In the rows, zero is written as 128.
The rows below come in pairs that one turn or mirror swaps. Which row does each named row swap with?
Z350: [137 120 126 142 137 111  92 152 162  94 130 112 146 131 123 135]
Z335: [143 151 154 120 158  96 108 129 147 112 132 117 139 142 148 122]
Z120: [139 147 115 151 124 135  85 128 145 125 120 118  99 174 132 129]
Z635: [129 143 132 134 153 155  95 106 154 102 137 102 122 134 124 123]
Z821: [107 112 108 133 140  88 108 131 153 128 139 100 163 153 135 123]
Z110: [120 124 101 115 136  93 122 137 127 120 157 103 140 150 136 152]
Z202: [130 140 117 108 140 148 143 125 147  82 142 118 134 140 149 142]
Z149: [126 156 135 127 136 124 109 122 126 158 130 111 137 158 162 119]
Z129: [105 171 138 134 117 140 149 122 146 129 142 113 135 142 133 103]
Z455: [109 135 121 118 146  98 101 130 117 145 129 121 132 160 165 132]
Z292: [ 99 139 105 103 113 126 126 134 149  88 128 123 136 125 119 152]
Z549: [113 175 122 137 119 130 152 121 148 125 148 127 148 144 119 114]
Z910: [134 129 105 141 110 129  78 128 147 123 122 120 106 172 124 128]
Z503: [130 123 100 128 141 131 107  99 162  93 111 130 120 131 124 137]
Z997: [130 160 134 143 128 127 141 138 160 118 129  99  96 170 125 131]
Z751: [ 92 134 101 108 111 111 125 131 133 102 132 130 141 127 112 145]
Z902: [ 95 148 113 122 128 134  98 112 164  94 110 135 117 136 150 152]
Z988: [125 146 123 138 159 111 138  95 149 137 128 136 144 131 141 107]
Z456: [ 97 125 100 116 112 110 135 139 144  94 127 129 134 128 113 142]
Z545: [105 174 138 138 126 131 113 120 125 141 128 123 152 140 137 106]
Z60: [135 139 103 145 128 123  89 138 155 127 108 123 110 180 127 134]
Z680: [126 151 120 117 151 105  99 132 130 151 122 110 140 160 164 130]
Z901: [149 140 107 144 114 122  82 125 147 119 116 119 105 174 132 135]
Z386: [104 131 159 135 133 104 103 140 156  94 124 128 134 130 136 119]
Z37: [109 141 130 115 140 108 108 122 126 153 123 117 129 166 166 115]
Z861: [130 123 105 138 147 115 112 118 160  92 133 138 131 192 127 131]
Z600: [107 175 131 123 123 144 151 119 147 122 141 112 137 143 123 117]
Z767: [127 144 133 139 135 137 111 123 179 111 114  83 122 165 133 116]
Z145: [113 169 114 156 128 117 109 104 147 137 150 144 155 138 138 123]
Z221: [110 140 128 144 161 131 140 127 161 110 130 114 153 180 150 109]
Z477: [119 147 120 121 144 113 106 123 125 154 133 117 141 155 174 129]
Z690: [127 140 127 149 126 108 151 141 152 111 148 150 137 134 118 122]
Z542: [ 85 117 123 145 164 106 120 118 145 123 132 138 138 145 120 118]
Z222: [117 118 106 136 110 125  86 135 146 121 112 131 108 170 128 145]
Z583: [129 121 106 142 156 115 147 115 147 125 149 103 159 160 138 129]
Z17: [116 181 124 130 113 147 147 112 145 121 140 116 134 145 118 114]
Z956: [ 97 134  97 113 110 119 123 136 145 101 139 128 140 128 105 146]
Z678: [137 126 134 138 142 116 130 137 172 103 111  99 116 136 123 141]
Z989: [ 97 123  98 116 102 124 113 135 141  98 137 124 137 130 116 145]
Z730: [125 172 124 130 119 142 151 115 145 117 146 109 142 139 126 111]
Z124: [112 132 122 145 139 143 112 106 148  92 159 120 153 175 141 115]
Z155: [117 143 124 119 142  96 111 124 123 145 119 120 134 167 169 126]
Z27: [ 91 131 101 129 111 137  89 126 136  98 109 130 132 148 119 141]
Z114: [127 134 106 148 113 128  89 132 156 125 110 129 101 166 130 139]

Z149 is swapped with Z222
Z27 is swapped with Z545
Z542 is swapped with Z635
Z690 is swapped with Z202

The rows below come in pairs that one turn or mirror swaps. Which row does each named row swap with?
Z963: [123 122  95 111 131 100 127 107 120 118 123 128 125 156 109 110 140 143
 120 119]
Z755: [168 141 138 126 112 135 115 128 131 112 126 151 155 134 102 139 158 105
 145 141]
Z666: [145 108 107 140 131 127 125 133  94 118 112 119 154 142 112 138 145 118
 152 128]
Z231: [148 119 117 137 105 117 123 114 131 104 132 122 124  80 131 118 177 110
 116 131]
Z966: [136 151 141 122 129 135 152 122 145 109 131 162 142 123 121 125 150 131
 144 130]
Z582: [121 131 152 129 142 134 112 121 144 122 121 111 122  96 128 147 181 114
 102 127]
Z865: [130 110 104 131 141 124 124 123 102 129 110 130 138 161 117 138 132 130
 147 121]
Z518: [157 135 118 140 121 122 146 124 126 116 145 139 135 113 112 136 177 126
 158 150]
Z915: [141 129 121 143 118 130 109  92 110 153 152 112 134 135 127 128 105 116
 122 120]
Z504: [121 111 133 141 152 125 139 139 120 138  95 126 128  85 125 120 142 136
 113 128]
Z628: [142 109 144 128 148 137 140  86 134 126 155 129 133 144 117 155 164 134
 136 128]
Z294: [144 119 121 140 123 132 122 104 116 149 133 107 137 125 125 123  93 120
 109 112]
Z496: [150 121 112 120 106 127 101 100 131 113 132 118 102 104 132 132 175 118
 128 112]
Z274: [163 136 137 107 113 138 111 125 131 112 111 135 158 119 106 136 174 107
 123 127]
Z336: [120  99 141 107 132 129 126 132 130 152 152 105 123 107 112 147 169 114
 105 150]
Z380: [115 132 149 137 147 129 120 117 151 115 129 114 116 108 129 146 178 116
 102 125]
Z83: [ 98 127 159 119 158 108 107 117 144 128 144 134 153 130 118 126 132 103
 111 144]
Z359: [165 138 149 120 114 139 113 124 126 109 118 144 157 128  97 135 157 101
 129 128]
Z93: [178 115 116 147 138 125 104 111 119 106 151 130 145 140 116 137 130 109
 111 138]
Z955: [137 128 140 109 152 110 121 111 114 117 140 146 114  97 100 101 145 107
  95 151]
Z675: [116 107 136 132 151  94 123  96 122 130 176 115 142 109 135 116 137 113
 133 122]
Z458: [138 125 125 128 137 121 120  83 133 139 143 160 138 144 131 105 153 120
 132 172]
Z337: [117 131 160 133 152 119 102 134 142 144 147 149 135 119 111 119 127  94
 125 162]
Z731: [124 124 134 115 127 142  96 143 130 156 139 123 139 126 124 137 116  97
 131 146]
Z41: [137 118 116 101 121 142  88 108 133 152 152 116 112 133 125 134 145 118
 142 112]
Z840: [147 107 131 146 141 124 128 119 121 150 111 111 130  92 129 119 114 135
 103 114]
Z557: [148 124 109 106 114 135 103  93 136 128 145 119 111 112 131 125 170 120
 134 112]
Z922: [124 132 106 111 119 108 148 117 146 121 131 137 115 124 114 101 139 144
 104 127]
Z262: [142 120 116 152 115 128 135 135 106 107 110 131 142  86 123 118 165 110
 136 133]
Z372: [124 117 130 139 152 129 103 112 123 168 153 127 112 117 117 128 136 101
 145 163]
Z325: [116 124 157 133 159 120 100 127 153 128 142 152 148 131 113 122 128 101
 118 151]
Z773: [100 112 120 131 166 116 123 127 129 146 115 157 116 115 119 109 143 116
 133 143]
Z156: [105 109 127 141 164 127 126 128 131 142 104 152 110 101 121 112 147 126
 130 143]
Z924: [117 104 124 132 146 108 101  77 113 130 165 122 137 131 132 110 132 102
 139 133]
Z676: [125 131 148 130 134 110 152 129 143 116 164 115 133  95 131 126 151 136
 137 110]
Z544: [130 111  99 131 139 122 120 119 106 120 111 124 137 166 110 134 139 132
 147 126]
Z192: [133 136 120 133 100 132 117  99 120 147 158 111 137 138 119 135 111 109
 130 124]
Z442: [109 127 164 129 167 117 104 113 148 134 146 141 152 130 121 123 128 107
 114 145]
Z25: [113 119 138 135 143 108 129 108 134 121 176  96 132 102 138 124 142 121
 126 119]
Z948: [140 103 127 101 146 124 117  97 116 143 155 124 163 140 117 138 165 101
 134 108]
Z620: [167 129 140 112 119 143 111 111 135 115 113 142 151 123 114 141 169 108
 120 122]
Z660: [121 110 126 137 152 127 146 144 125 144 100 137 118  93 126 119 140 136
 123 130]
Z610: [124 107 131 138 154 124 137 140 128 147 101 131 123  87 121 116 137 134
 119 132]
Z329: [144 139 148 114 158 115 116  96 114 113 134 138 107 110  98 108 140 111
 103 154]
Z588: [107 108 114 143 157 124  97  98 112 135 140 149 129 138 130 106 137  99
 149 146]
Z815: [179 106 112 137 142 117 110 123 125 110 153 130 152 127 114 133 136 109
 100 147]
Z181: [133 108 131 106 158 113 116  99 125 137 158 127 167 146 122 139 169 113
 135 117]
Z587: [130 110  98 123 146 119 114 115 107 127 115 129 136 166 118 133 138 136
 146 124]
Z753: [128 137 111 119 107 114 150 122 139 123 146 144 117 104 121  99 152 140
 105 132]
Z890: [151 115 110 152 129 132 128 135  98 116 109 118 148 129 116 143 146 113
 150 123]
Z408: [124 139 124 128 109 126 151 111 160 139 149 148 120  98 120 109 147 130
 114 133]
Z713: [148 133 138 145 109 127 123 126 107 130 124 107 148 103 129 121 152 105
 116 175]

Z518 is swapped with Z372
Z294 is swapped with Z922
Z966 is swapped with Z731
Z755 is swapped with Z337
Z915 is swapped with Z753
Z676 is swapped with Z41

